In the data rows, the value 128 means zero.
Here are some rows, each followed by its group. Rows of different groups can look alike.
[164 135 134 143 130 155 142 148 158 155 173 153 147 152 142 153 146 156
 135 128 155 149 143 156 177 182 138 177 143 169 137 132 169 154 170 150
 142 142 143 108 178 143 152 156 143 158 151 155 143 158 149 152 139 151
 145 164 171 164 162 148 158 159 164 168] Z579
[156 172 139 132 147 152 151 127 169 156 148 131 134 146 158 136 153 148
 140 122 160 166 144 154 172 155 146 162 154 162 121 188 179 148 162 160
 147 142 160 149 159 197 142 158 156 164 155 158 150 159 157 139 162 128
 165 159 165 158 146 145 149 143 128 139] Z521
[153 153 140 137 154 138 169 129 155 163 157 154 142 151 141 136 162 141
 164 118 161 139 129 152 141 174 139 140 145 179 132 122 158 156 169 166
 174 143 175 175 152 128 164 134 154 149 141 142 172 157 161 159 143 113
 158 169 124 165 149 161 151 116 134 157] Z132
[166 135 147 163 137 151 142 107 157 160 150 152 127 178 189 146 125 159
 169 116 170 115 161 141 127 141 163 114 155 157 104 162 135 144 146 161
 157 133 112 141 187 178 159 156 156 118 154 131 149 173 158 123 167 156
 166 146 166 168 186 174 147 146 164 156] Z817
[147 123 153 169 146 143 121 124 122 146 152 148 154 158 214 158  83 199
 180 129 194 129 205 136 100 132 111 100 139 189 128 125 104 182 129 144
 134 153 103 130 148 134 163 160 135  89 136 132 141 138 175  87 144 165
 144 104 132 152 174 162 137 136 167 162] Z817
[ 78 142 164 100 107 128 107 139  82 165 102 110 119 147 120 118 161 131
 116 134 135 130 121 122  90 140 141  55 138 139 124  50  72 144 109  97
 124 129 128 146  98 151 139 139 117 122 133  95 117 119 134 106 182 119
 141 107  92 147 107 140 151 117 110 129] Z835
[154 139 138 148 195 145 141 175 112 142 128 137 157 135 122 132 140 149
 184 122 144 128 207 166 110 137 116 116  98 125 148 107 145 133 150 147
 165 157  92 190 142 124 132 114 132 127 109 142 166 140 175 131 139 153
 124 124 117 142 147 166 145 110 140 159] Z132
[ 93 134 122  92 107 106 101 122  83 113  61 119 123 132 105 106 107 114
 114 138 102 129 118 132  76  83  92  63 115 115 126  74  78 121  93  99
 103 118  94 143  93 107  99 111  99  64 100  98 112  93 121 105 118  96
 120  96  89 111 115 113 114 107 121 126] Z835
[117 129 151 139 166 139 152 162 144 140 100 157 126 162 106 114 158  90
 161 121 108 124 112 139  74 127 101 136 121 132 152 166 148 139 150 148
 166 165 168 194 151 100 130  92 150 157 115 118 161 153 124 136 133 159
 133 148  95 147 124 163 133  85 101 117] Z132
[101 138 140 101 113 134 110 110 105 136  64 144 127 147 113 126 101 133
 139 152 113 143 145 128  86  74 103  74 127 123 170  66  95 132 103 111
 109 110 136 172 129  98 127 117 123  51  93  91 120 119 145 128 159 128
 131  93  89 137 116 148 132 128 142 138] Z835
[118 103 103 126  83  73  78  85 111  75  94 118  73  87 109 110  79 112
 101 103 102  89 131 102 104  80 114  90 103  74  91 124  91  97  86  94
  82 102  98  91  86 103  95  91 115  83 115 103 101  86  90  91  94 117
 105  93 115  90  86  89  78 105  95  85] Z817
[101 102 135 142 177 113 159 144  99 150 100 149 143 114 111 107 153 102
 177 129 100 131 137 147  77 118 107 131 115 134 154 123 138 119 155  98
 164 152  88 175 125 100 126 103 114 122 107 112 138 112 115 153  78 156
 112 127  77 121 123 136  99 105 128  94] Z132
[142 136 140 165 175 185 153 135 140 145 172 131 194 135 165 145 113 151
 165 149 162 153 140 136 162 144 172 149 137 159 125 135 174 135 158 154
 130 132 110 127 155 148 163 165 145 127 147 174 173 163 170 127 149 124
  99 147 158 144 163 169 146 166 146 155] Z579
[132  82 127 142 175 135 138 130 120 112 126 125 133 166  77 108 188  81
 127  99 106 105 110 131 106 147  87 155 107 125 120 151 148 138 126 160
 173 135 172 174 144  74  92  64 117 131 102 116 129 130 110 138 106  93
 125 165 113 118 102 131 158  82  98 130] Z132
[111 102  97 112  72  76  75  92 102  82  98  96  72  77 101  93 103 100
  88 104  99 103 104  98 109  96 127 107 101  76  88 131  99  88  89  96
  87 101 117  86  80 102  97  92 118 101 119 103 100  94  85 106  81 111
 107 113 104  85  90  83  90  86  88  97] Z382
[ 87  94 124 145 151 113 175 164  93 130  73 143 130 116 102 132 185  87
 124 102  96 118  99 121  64 137  93 124 113 154 162 138 142 129 125 110
 125 131 177 152 107  96  88  74 104 122 124 125 137 120 104 146  99 100
 104 136  90 106  95 103 104 101 110 109] Z132
[159 157 142 137 135 147 149 134 168 158 170 115 142 147 153 128 159 145
 153 120 156 157 135 147 149 172 183 153 145 150 113 174 154 151 181 170
 153 152 177 142 145 161 180 163 158 172 148 148 158 169 165 130 149 139
 173 185 141 173 167 147 156 135 130 158] Z382
[137 127 150 136 128 157 103 128 117 154  94 176 141 185 111 133 133 156
 163 142  86 127 156 117 133 117  94 116 128 115 173 105 122 126 115 134
 137  97 165 171 176  86 149 138 139  81  89 106 123 130 152 168 160 168
 168  95 128 148 146 175 165 151 159 147] Z835
[151 164 145 145 114 140 148 168 174 145 154 164 132 164 142 155 151 146
 133 139 144 155 139 155 159 172 136 155 160 160 169 153 152 154 167 167
 143 153 173 134 159 127 164 151 156 173 150 141 147 157 147 154 158 144
 156 180 151 164 151 156 160 161 156 163] Z579
[132  92 128 145 161 123 140 110 104 126 116 103 109  88 132  96 171 107
  77 116 109 124 112 147 166 114 100 166 121 103 108 182 153 123 132  69
 109 133 104 116 134 201  95  95 101 146 147 145  93 114  81 164  76 113
 159 132 151 112  95  93 106 114 102  88] Z521
[115  96  96 121  80  76  79 107 112  73  99 112  84  84  90 111  85  97
  83 113  90  98 109 105 111  98 109 108 105  76 108 123 107  88  92  91
  83 104 104  81  82  98  99  95 114 103 126 109  98  80  82  98  93 107
  88 109 115  87  83  85  79 115  99  91] Z579
[ 96  81 132 151 133 113 130 149 109  80  78 132 108 116  74 108 149  81
 117 101  73 109 111 125  76 108 106 118  97  85 137 162 119 118 113 104
 113 141 150 139 112  84 107  55 109 112 122  88 114 102  92 139 107 113
 102 151  77 100  71 103 106  96  81  91] Z132
[ 91 171 121  86 113 137 154  99 113 151 139 120 109  91  94  86 176 121
 108 159 136 158  51 112 156 108 174 141 143 164 100 107 117 123 118 137
 132 134 148 116 110  87 110 120 131 124  93 122 135 175 121 177  87 122
 126 148  83 104 152 122 158  50 120 165] Z382
[171 137 123 140 160 172 149 151 171 147 170 136 178 112 138 159 115 154
 153 157 149 155 140 150 160 144 125 173 130 161 155 112 158 163 176 139
 127 149 100  98 133 150 153 160 136 149 149 161 146 146 151 115 152 160
  97 137 165 146 152 132 126 191 164 144] Z579
[115 109 113 126 142  78 138 120 124 114  78 148  93 125  79 114 173  62
 126 111  86 109  91 134  91 131  88 134 125 119 141 130 147 134 127 134
 153 138 175 161 120  81  97  62 127 105 100  97 131 104  63 156 100 102
 101 162  95 104  89 100 132  94  99 101] Z132
[126 144 143 131 167 181 167 169 164 118 159 122 187 125 142 146  89 121
 144 191 145 153 118 128 137 126 126 137 155 131 186 113 143 145 156 148
 118 146  91 127 106 131 156 158 130 152 155 156 155 132 134 101 180 119
  78 131 126 129 126 141 118 193 151 129] Z579
[ 91 106 149 120 109 132  80 174  57 143  91 103 125 146 123 118 131 144
 112 135 116  94 145 104 118 128 117  80 126 115 136  32  75 156  86 102
 111 117 161 136 109 143 121 133  99 126 112 130 113  86 122 104 152 132
 150  71 119 128 100 138 157 119 115 126] Z835
[174 118 139 125 144 170 128 179 160 165 134 143 173 130 161 158 153 150
 144 132 141 145 154 140 150 135 137 164 150 159 175 141 132 155 167 152
 128 130 164 122 160 160 155 164 133 182 156 152 137 157 161 148 177 143
 140 143 157 153 148 124 146 189 157 139] Z157
[117  79 105 148 143 101 126 141 102  89 101 125 103 112  70 115 141  83
 107 102  85 110 119 118  93 123  90 134  91  97 136 143 130 107  93 114
 119 121 143 148 108  89 102  67 100  95 109  99 103  83  87 129  90 108
  86 135  94  88  70  87  99  98  82  94] Z132
[167 159 137 148 158 155 162 129 169 153 161 141 142 144 158 137 145 137
 161 128 145 134 134 145 178 150 173 153 149 137 124 159 176 134 165 163
 157 135 144 157 160 178 166 156 144 173 161 153 160 163 153 145 144 144
 174 169 169 167 164 144 133 150 150 148] Z521
[ 89 114 151 133 130 135 133 120  69 151 114 159 144 180 117 133 144 141
 137 148  78 137 158 118 112 145 106  82 132 124 166  64  82 118  90 114
 162  99 142 145 146 107 144 120 143 118 104 105 120 104 158 130 140 104
 126  82 102 124 121 194 176 128 139 142] Z835
[142 135 118 149 167 143 184 120 139 150 159 142 144 141 131 141 197 125
 151 107 153 141 135 134 129 184 120 171 123 177 130 142 165 131 152 161
 186 123 175 177 160 113 134 125 128 121 118 141 148 143 137 169 113 100
 129 165 137 125 117 131 142 124 122 140] Z132
[116  92 115 123  89  91 103 143 123  71 106 126 103 106  96 122 109  91
  70 135  88 111  91 116 127 113  89 129 121  86 144 117 108 112 111  90
  92 125  96  67  97  88  86  91 104 126 138 104  86  82  75 115 103 114
  81 123 127  91  85  95  97 140 122 109] Z579
[104 133 126 134 129 109 120  78 129 103 126 149 113 113 141 136  83 146
 136 120 138 108 149 119 112  69 118 106 109 107 113 106  76 143 102  77
  91 120  76 114 112  79  80  97  90  58  78 116 100 128 116 116  89 160
 117  59 106 109 103 108  98 131 113  62] Z817
[142 160 132  85  76 150 145 116 144 171 134  99 108  99 113  99 185 134
 107 113 152 159  81 114 150 149 179 178 151 170 106 160 134 135 154 138
 139 140 147 111 128 148 138 157 139 146 124 122 123 174 141 193 117 165
 180 195 118 138 175 107 154  78 125 161] Z382
[154 146 136 152 175 143 152 128 157 129 118 134 114 111 126 121 157 101
 118 128 118 113 129 148 174 112 152 165 152  98 139 182 186 118 143 130
 140 145 135 161 162 204 110 100 141 156 147 157 139 155 107 175 143 145
 173 160 179 141 122 118 138 137 138  99] Z521
[165 174 144 108 124 153 171 142 140 170 155 144 148 146 160 157 127 151
 167 145 185 154 137 114 167 156 150 127 143 173 137 160 146 126 148 171
 152 122 147 170 163 118 175 174 136 153 156 134 163 145 154 144 171 145
 158 148 159 161 163 141 145 146 175 177] Z157
[145 150 153 128 124 161 107 192 131 166 133 134 148 172 131 136 162 165
 149 134 139 110 160 134 137 164 141 112 138 148 126  80 114 169 132 155
 129 135 172 157 135 145 166 169 117 144 136 140 143 139 161 144 194 167
 186 115 154 173 153 143 170 135 145 171] Z835
[117 200 125  80 107 157 132 116 130 172 148 103 118 107 103  99 179 141
 111 153 172 160  69 112 156 113 151 152 140 157 104 113 136 139 118 152
 137 126 137 145 149 115 123 154 147 119  92 137 136 182 144 191 117 147
 149 137 110 131 161 132 185  68 110 184] Z382
[157 177 148 132 132 142 138 125 178 150 165 135 125 167 161 144 117 165
 166 112 170 148 170 150 145 155 149 122 144 146 123 158 146 162 157 171
 151 155 131 148 161 166 165 170 158 150 138 136 149 162 171 110 174 164
 179 138 157 180 173 152 155 144 145 161] Z817
[136 184 140 105 133 141 172 123 148 168 151 120 148 155 153 148 133 142
 160 133 176 163 143 154 108 166 162  87 140 171 122 117 118 144 156 156
 164 157 118 163 126 173 171 188 157 143 145 136 168 149 180 115 171 107
 146 147 123 169 158 170 158 130 142 176] Z835
[ 91  91 122 115  91  95  89 112  67 109  92 120 104 123  96 114 118 123
 100 120  80 105 131 103  93 117  98  85 105  86 107  93  79  89  73  74
 113  88 108 114 112 100 114 117 112  87 109  94  92  75 114 124  97 111
 118  77  99  92 104 130 123 112 109 104] Z835
[169 148 135 139 156 159 152 126 154 158 152 123 149 160 148 131 150 151
 143 113 139 160 155 156 170 166 130 163 143 152 126 160 165 152 166 163
 160 143 168 146 162 192 144 154 142 182 152 155 143 142 169 126 148 136
 187 156 162 173 164 142 161 131 152 154] Z521
[147 174 154 138 117 135 138  97 158 152 181 155 125 175 192 160 106 169
 161 106 195 136 159 148 138 173 152 118 138 168 108 148 130 173 157 159
 149 164 132 130 165 155 154 164 144 121 131 131 133 166 165  98 167 152
 166 135 145 183 170 158 151 143 163 165] Z817
[146 147 147 126 159 169 152 140 144 158 169 143 169 138 168 149 136 135
 162 132 174 133 114 146 152 154 170 134 157 165 130 114 159 143 147 183
 163 130 146 152 160 163 164 164 139 172 165 157 170 167 165 132 158  90
 138 159 138 161 159 150 158 154 153 173] Z157
[151 125 139 117 172 167 130 163 160 170 161 130 169 136 161 150 150 137
 146 140 143 127 110 158 137 138 159 156 160 158 162 111 146 154 150 161
 152 131 136 130 151 190 155 164 139 182 146 161 145 172 154 131 153 109
 134 144 134 160 162 127 146 183 148 147] Z157
[ 90 134 163 124 120 132 114 147  93 161 104 152 131 176 110 133 173 143
 142 154  89 132 163 114 113 150 107  90 139 121 159  63  87 140  97 131
 158 108 162 147 154 124 147 133 140 120 104 105 128 114 145 142 180 143
 151  92 113 126 126 179 180 140 132 136] Z835
[124 182 157 143 161 149 140 118 149 151 167 145 163 139 185 149  92 197
 186 141 190 164 188 140 145 118 126 132 144 168 145  99 120 200 148 149
 125 151 132 151 113  98 153 145 111 122 110 150 147 145 164 104 140 168
 144  88 108 151 140 128 135 138 145 137] Z817
[105  99 100 112  71  74  76  91 101  81  98 100  75  78  97  92 105 101
  88 101  94 103 106  98 107  97 130 107 106  81  85 130  98  86  89  95
  89 102 116  83  79 102  93  89 118 107 117 106 101  95  88 107  81 112
 110 117 106  86  91  86  91  80  90  96] Z382
[103  84 105 132  99  76  86 121 108  69  93 122  91  97  93 100 120  94
  98 101  82  95 116 110  81 102 107 109  92  81 104 147 107  98  87 104
  93 112 144 113  85  90  90  71 112 112 121 106 110  93  86 103  92 102
  93 126 102  85  68  89  88  88  78  96] Z132
[115  72 136 142 185 117 155 155  84 118 100 131 152 118 123 118 127 125
 169 114 114  97 186 137  77 123  89 115  80 126 142 110 123 115 133 116
 146 147 109 168 117 102  82  97 101 119 101 137 153 106 131 134  92 137
 117  97 103  96 117 146 123  71 125 120] Z132
[108 100 102 116  76  73  74  94  97  82  90 110  79  91  99 102  93 107
  95 106  90 100 121 101  97  94 112  86 101  77  98 111  91  86  80  91
  87  96 113  97  80 102 104  97 115  96 122  98  98  77  93  94  95 106
 106  96 105  92  85  90  87 100  96  98] Z835
[153 153 138 136 154 175 146 167 182 134 163 135 174 117 133 158  99 147
 147 162 150 171 140 146 152 140 121 168 143 138 176 117 146 158 166 147
 115 145 101 114 121 145 167 164 132 162 152 152 142 137 143 100 177 154
  97 149 135 141 134 130 118 195 159 128] Z579
[104  90 104 116  82  80  87  91  90  89  90 115  90 103 102 105  98 115
  97 111  90  99 121 104  95  93 110  83 100  87 104 101  83  86  82  86
  91  98 108 102  80  98  97  99 111  87 119  96  97  81 100 104  93 102
 109  91 103  92  92 103  90 101 106 100] Z835
[159 156 135 141 150 144 153 161 135 163 145 141 156 140 160 156 154 159
 173 133 163 160 166 154 145 177 144 131 140 175 159 126 171 154 157 169
 156 136 149 166 144 156 174 169 139 143 146 151 172 136 168 143 156 128
 142 160 139 163 143 139 150 156 145 174] Z132
[132 183 138 100 102 167 145 111 132 165 157 111 105 137 125 120 168 155
 132 140 177 166 126 116 175 139 179 137 152 160 139 133 147 143 139 160
 149 135 136 143 164 147 149 149 171 139 123 126 139 191 167 171 145 158
 180 139 135 150 183 155 190 109 142 195] Z382
[ 89  98 157 117 119 124  74 153  44 148  97  97 142 140 122 119 128 150
 111 147 124 110 146 109 124 125 103  82 135 123 134  36  79 134  88  90
 121 105 148 127 103 131 126 142 109 126 129 135 111  93 123 103 142 116
 149  68 115 127 106 147 156 118 108 135] Z835
[113  84 136 145 159 151 135 154 118 110 153 130 172 126 110 146 105 112
  76 160 104 121  87 129 165 132 112 165 122 118 153 125 140 106 131  82
 107 132  63  84 125 108 111 132 110 121 130 145 102 123 108 129 112 122
  54 129 165 102 121 136 120 175 135 127] Z579
[119 154 132 151 115 134 166 168 152 132 138 171 145 139 118 156 161 120
 115 171 124 166 106 130 153 147 113 173 157 164 187 158 161 138 153 121
 140 153 153 113 177 107 146 136 151 139 145 119 116 148 123 184 129 165
 114 176 136 127 141 155 118 176 146 123] Z579
[164 101 148 100 150 153 121 185 150 151 113 148 161 110 142 152 147 135
 133 161 112 137 128 140 130 102 117 173 145 138 202 117 136 143 164 127
 133 117 143 103 162 159 148 146 136 181 145 130 123 141 118 153 165 143
 109 115 152 122 137 112 129 199 153 105] Z157
[115  80 100 131 110  84  88 113  95  80  92 114  89 107  78 102 118  80
  96  92  88  87 109 107  88 111  99 118 101  84 104 132 115 100  91 107
 106 112 135 121  98  85  89  70 105 107 112 109 105  78  76 106  79 101
  96 122 106  92  77  84 101  82  87 102] Z132
[146 140 140 114 165 162 152 138 162 171 163 127 160 128 172 149 146 131
 155 130 165 136 104 155 134 144 179 138 159 162 128 114 146 141 155 172
 149 124 144 140 158 181 167 168 144 171 150 156 163 181 165 134 160 100
 138 150 132 166 161 140 155 160 149 160] Z157
[166 158 137 139 145 155 149 132 170 154 160 139 146 152 148 136 147 147
 152 121 142 152 150 149 171 159 158 160 149 142 118 182 172 142 164 169
 154 143 161 148 166 175 158 159 156 175 151 156 154 156 161 142 158 136
 166 164 169 166 162 151 160 146 145 161] Z521
Which 3 other groups have their centres nearest to the centre of group Z817, nearest first?
Z579 Z835 Z157
Which 4 groups are nearest to each row below, nearest first, going by the distance to the centre of the group?
[125 150 146 159 163 136 104 117 130 119 143 137 129 144 159 137  79 183
 162 139 179 128 210 136 120  70  93 101 121 138 142 106  94 189 102 139
 108 140  93 148 118  94  99 119 101  81  95 135 125 136 155  77 147 190
 136  63 115 128 126 129 120 125 128 127] ~ Z817 Z835 Z579 Z132
[131 122 116 140 178 178 131 147 132 121 163 104 186 119 123 133  96 115
 132 172 140 148 109 127 162 123 130 164 114 130 129 114 180 113 141 140
 114 128  55  89 149 132 130 148 132 103 117 169 149 147 120 122 142 123
  56 107 162 110 138 151 129 173 134 121] ~ Z579 Z157 Z817 Z521
[133 136 123 128 165 151 170 136 134 136 134 136 131 168 127 130 182  88
 141 114 141 126  95 135 133 181 116 160 128 153 133 132 156 140 148 168
 185 136 189 192 169 106 120 105 130 144 120 124 150 139 123 153 118 103
 141 171 109 142 110 132 162 101 120 140] ~ Z132 Z521 Z382 Z157
Which 5 groups are nearest to each row below, nearest first, going by the average distance to the group's rows?
[ 93 108 125 111  84  96  97 100  93 103  75 143 109 117  97 113 108 120
 113 118  77 109 124 113  74  93  87  75 102  97 124  95  78  93  86  95
 101 101 115 121 103  85 109 107 122  59  99  84 110  97 103 131 121 103
 109  91  99  95  92 125 111 105 115 104] ~ Z835 Z132 Z382 Z817 Z579
[131  87 129 149 132 139 117 113  64 139 102 165 159 175 125 128 104 162
 137 133  80 114 169 116 123 123  75 120 109 115 155 106 112 101  96  93
 132  76 133 151 164  83 129 133 119  76  88 133 104  91 152 162  86 136
 148  66 127 123 148 168 152 140 160 129] ~ Z835 Z132 Z817 Z579 Z157
[108  76 105 128 120  89 117 123  99  86  89 119  92 115  76 106 146  68
  97  95  95 103 102 113  94 120  95 122 103  97 118 132 117  99  93 113
 118 111 145 132 103  72  89  64 104 103 123  98 101  89  83 126  93  93
 100 127  89  90  74  88 101  84  92  99] ~ Z132 Z835 Z382 Z579 Z817
[117  78 126 155 176 163 136 133 110 109 148 120 185 106 117 148  92 113
 114 148 118 115 109 122 151 113 126 152 123 130 127 114 148  98 126  98
 111 117  51  73 116 116 100 121 119  86 119 166 127 127 120 134 107 105
  48 120 163  93 130 152 113 167 143 113] ~ Z579 Z132 Z157 Z835 Z521
[103  99 112 104  85  90  87 112  91  98  80 125 100 115  88 111 107 115
 103 118  79  91 125 108  81  98  98  76  99  90 112  96  79  95  82  88
  94 106 106 117  89  90 103 103 109  70 101  86 102  86 105 123 114 116
 110  88 104  98  98 106 104  99 112 105] ~ Z835 Z132 Z382 Z817 Z579
[133 150 142 146 155 150 157 174 125 155 138 143 162 138 144 151 166 146
 169 131 162 146 154 145 123 172 135 136 143 170 176 131 173 155 147 160
 158 149 160 181 141 142 162 153 123 138 142 153 158 133 149 167 152 122
 138 162 122 156 125 135 147 149 143 169] ~ Z157 Z521 Z579 Z132 Z817
Which 4 groups are nearest to each row below, nearest first, going by the average distance to the group's rows?
[104 102 106 114  81  77  71 104  93  86  88 114  87  99  96 105  91 113
  93 110  94 100 125 109  89  91 107  83 100  81  97 103  88  92  77  91
  87  98 110 107  84 102  98  96 112  92 113 101 102  78  96  91 100 104
 104  96 104  96  84  98  99  97  97 103] ~ Z835 Z132 Z382 Z817
Which 4 groups are nearest to each row below, nearest first, going by the distance to the group's nearest row?
[163 144 147 165 171 165 145 135 151 166 151 143 159 151 178 139 121 180
 180 149 164 146 180 149 147 123 154 130 153 155 136 134 145 159 149 154
 144 120 122 165 160 151 181 156 147 139 146 150 168 151 174 129 145 160
 158 127 143 160 166 167 157 155 147 159] ~ Z132 Z817 Z579 Z521
[165 151 142 146 141 152 156 106 146 154 156 168 158 181 140 141 128 166
 174 129 130 155 173 154 132 154 129 119 134 149 143 146 145 129 151 170
 163 123 138 168 175 122 170 161 161 123 121 137 158 150 187 146 149 123
 154 139 139 165 170 189 175 144 159 187] ~ Z132 Z817 Z157 Z521
[155 169 146 137 119 138 139 102 169 152 170 149 122 176 180 151 124 149
 162 107 176 125 151 142 141 163 169 119 145 151  92 168 142 155 152 172
 153 147 127 138 181 175 149 162 157 132 139 132 142 171 160 113 172 146
 168 158 166 178 178 162 152 145 158 166] ~ Z817 Z521 Z382 Z157
[115  98 102 129  83  72  72  86 109  77  98 113  75  85 111 103  78 113
 100 102 102  91 128 103 102  83 116  92 103  78  85 124  94  92  84  93
  82  99  99  89  82 105  98  91 114  90 118 103  99  84  89  90  91 118
 104  95 112  90  86  85  76  99  94  86] ~ Z817 Z835 Z579 Z382
[126 157 138 126 144 136 158 183 129 167 112 139 146 152 161 142 148 130
 165 142 152 141 118 152  99 165 121 124 147 174 185 130 167 162 149 164
 152 147 166 189 137 153 171 158 133 157 144 146 167 135 135 149 143 128
 147 152 110 168 135 125 137 145 142 163] ~ Z132 Z579 Z157 Z835
[103 115 122 130 110 113 121 156 131  82 126 135 118 110  88 139 106  83
  64 164  98 128  81 115 134 113 103 132 126  94 175 130 126 109 110  96
  90 129  97  91 118  86 115 100 115 128 130 113  90 108  79 135 135 114
  53 136 124 102  86 120 103 154 117  98] ~ Z579 Z132 Z835 Z382
[129 155 154 131 141 150 167  92 121 162 142 164 161 168 159 141 122 161
 168 145 147 174 150 150 119 136 141  94 149 163 161 116 131 134 148 146
 163 128 139 173 163 138 167 163 167 121 127 128 157 147 189 121 148  97
 140 133 108 165 156 197 173 148 150 174] ~ Z835 Z132 Z157 Z817
Which 5 groups are nearest to each row below, nearest first, going by the distance to the centre of the group?
[110  89  97 127  87  72  82 104 106  72  91 112  81  88  92  99 106  97
  96  99  86  95 114 103  93  96 111 101 100  76  97 133 103  89  88  99
  92 107 123 100  78  97  94  81 113 109 125 104 102  79  88  97  86  99
 100 115 105  87  79  83  83  94  86  96] ~ Z132 Z835 Z382 Z579 Z817
[ 94 149 152 125 138 135 174  99  86 152 114 150 145 152 138 134 109 144
 152 164 134 170 148 147  99 123 124  64 135 154 167  77 100 127 127 123
 159 133 122 167 142 132 151 139 159 102 114 119 151 120 165 117 144  89
 122 100  73 143 129 196 166 129 139 155] ~ Z835 Z817 Z132 Z579 Z157
[111  84 137 149 163 133 183 150 107 137  93 139 149 151 109 113 167  88
 143 111  89 109  89 129  67 126  87 142 130 147 116 173 134 133 147 116
 172 166 143 155 131  84 115  78 113 149 131 128 141 115 116 149  75 142
 139 125 105 125 155 148 121  70 131 115] ~ Z132 Z382 Z835 Z579 Z521
Which 3 other groups have their centres nearest to the centre of group Z521, nearest first?
Z157 Z579 Z817
Which 3 other groups have their centres nearest to the centre of group Z382, nearest first?
Z132 Z579 Z835
Which 5 groups are nearest to each row below, nearest first, going by the distance to the group's nearest row?
[152 151 138 106 166 158 157 139 142 168 167 134 164 140 164 148 146 127
 156 142 179 132 101 149 137 146 177 129 149 165 122 114 145 133 149 178
 162 115 142 157 167 156 160 165 138 166 144 157 169 174 157 131 155  94
 136 146 134 164 155 146 167 150 159 185] ~ Z157 Z132 Z835 Z521 Z579
[114  79 111 136 156  91 137 139  79 115 101 141 140 125 118 109 139  98
 138 126  86 105 124 134  73 128  95 116  93 122 127 129 120 109 132  84
 145 141  97 153 100  81  82  71  98 117 112 114 115 100 103 136  57 137
  82 109 100 108 119 112  98  88 113 104] ~ Z132 Z835 Z579 Z817 Z382
[ 74  99 107 113  99 102 123  87  88 107 119  87  88  85  92  93 143 101
  77 117 113 126  93  92 127  98 151 128 114 109  93 126  94  86  95  92
 104 117 133  94  98  95  96  97 115 104 105 108 103 136 104 134  63 116
 126 119  88  84 117 106 115  68  95 106] ~ Z382 Z835 Z132 Z579 Z817
[164 158 137 114 155 169 148 153 184 145 179 117 176 136 152 162  85 151
 154 151 156 152 140 145 156 160 129 154 147 138 151 112 143 151 169 161
 138 141 100 131 116 156 174 188 132 177 151 160 154 134 160  88 176 139
 124 132 157 159 152 138 135 180 159 152] ~ Z579 Z157 Z132 Z817 Z521
[110  88 101 127  86  74  82 102 106  74  94 113  80  85  95 100 105  96
  94  96  86  97 113 105  93  99 112 104  95  78  95 137 104  88  87  96
  87 103 127 101  84  96  98  81 114 106 123 102 104  86  86 100  87 100
  98 116 105  87  74  85  82  92  80  90] ~ Z132 Z382 Z835 Z579 Z817
[113  99 101 123  81  71  71  86 110  77  97 114  74  87 111 107  82 110
  98 103 102  93 124 104 103  84 118  94 103  74  88 126  94  91  83  92
  85  99  96  91  85 105 100  92 112  91 121  99  96  85  88  89  89 117
 105  95 109  89  87  86  78 104  97  86] ~ Z817 Z835 Z579 Z382 Z132
[135 192 142 132 162 151 150 123 161 158 170 140 155 128 173 145 106 186
 185 159 178 177 168 151 175 126 138 143 141 158 146 111 133 182 161 144
 136 136 128 159 115 104 177 164 127 140 110 145 153 148 168 128 124 161
 156  93 108 155 143 133 139 154 137 143] ~ Z817 Z132 Z157 Z579 Z835
[124  62 133  91 130 126 102 193 105 126  94 122 159 105 128 135 121 122
  91 135  94  85 116 132  87 101 109 148 120 115 152 114  89 117 110 107
 104  98 121  77 119 131  64 123  89 153 120 140 103 106 100 127 130 112
  97 104 146  88 126  76 117 163 155  81] ~ Z579 Z157 Z835 Z132 Z521
[146 141 144  99 162 163 171 152 128 163 150 147 170 125 163 155 142 110
 148 155 165 130  78 123 153 137 148 137 146 170 168 107 151 117 142 166
 163 115 138 155 175 150 149 158 129 167 151 137 164 164 130 146 157  83
 117 138 130 140 143 134 157 168 166 152] ~ Z157 Z132 Z579 Z521 Z835
[156 197 135 116 120 137 149  99 180 155 186 139 122 165 160 147 125 151
 161 114 176 144 136 147 170 168 166 139 138 145  99 158 153 161 169 170
 153 153 139 143 159 158 157 173 152 151 120 142 144 166 157 124 157 142
 174 144 156 183 169 149 143 147 145 151] ~ Z817 Z521 Z382 Z157 Z579
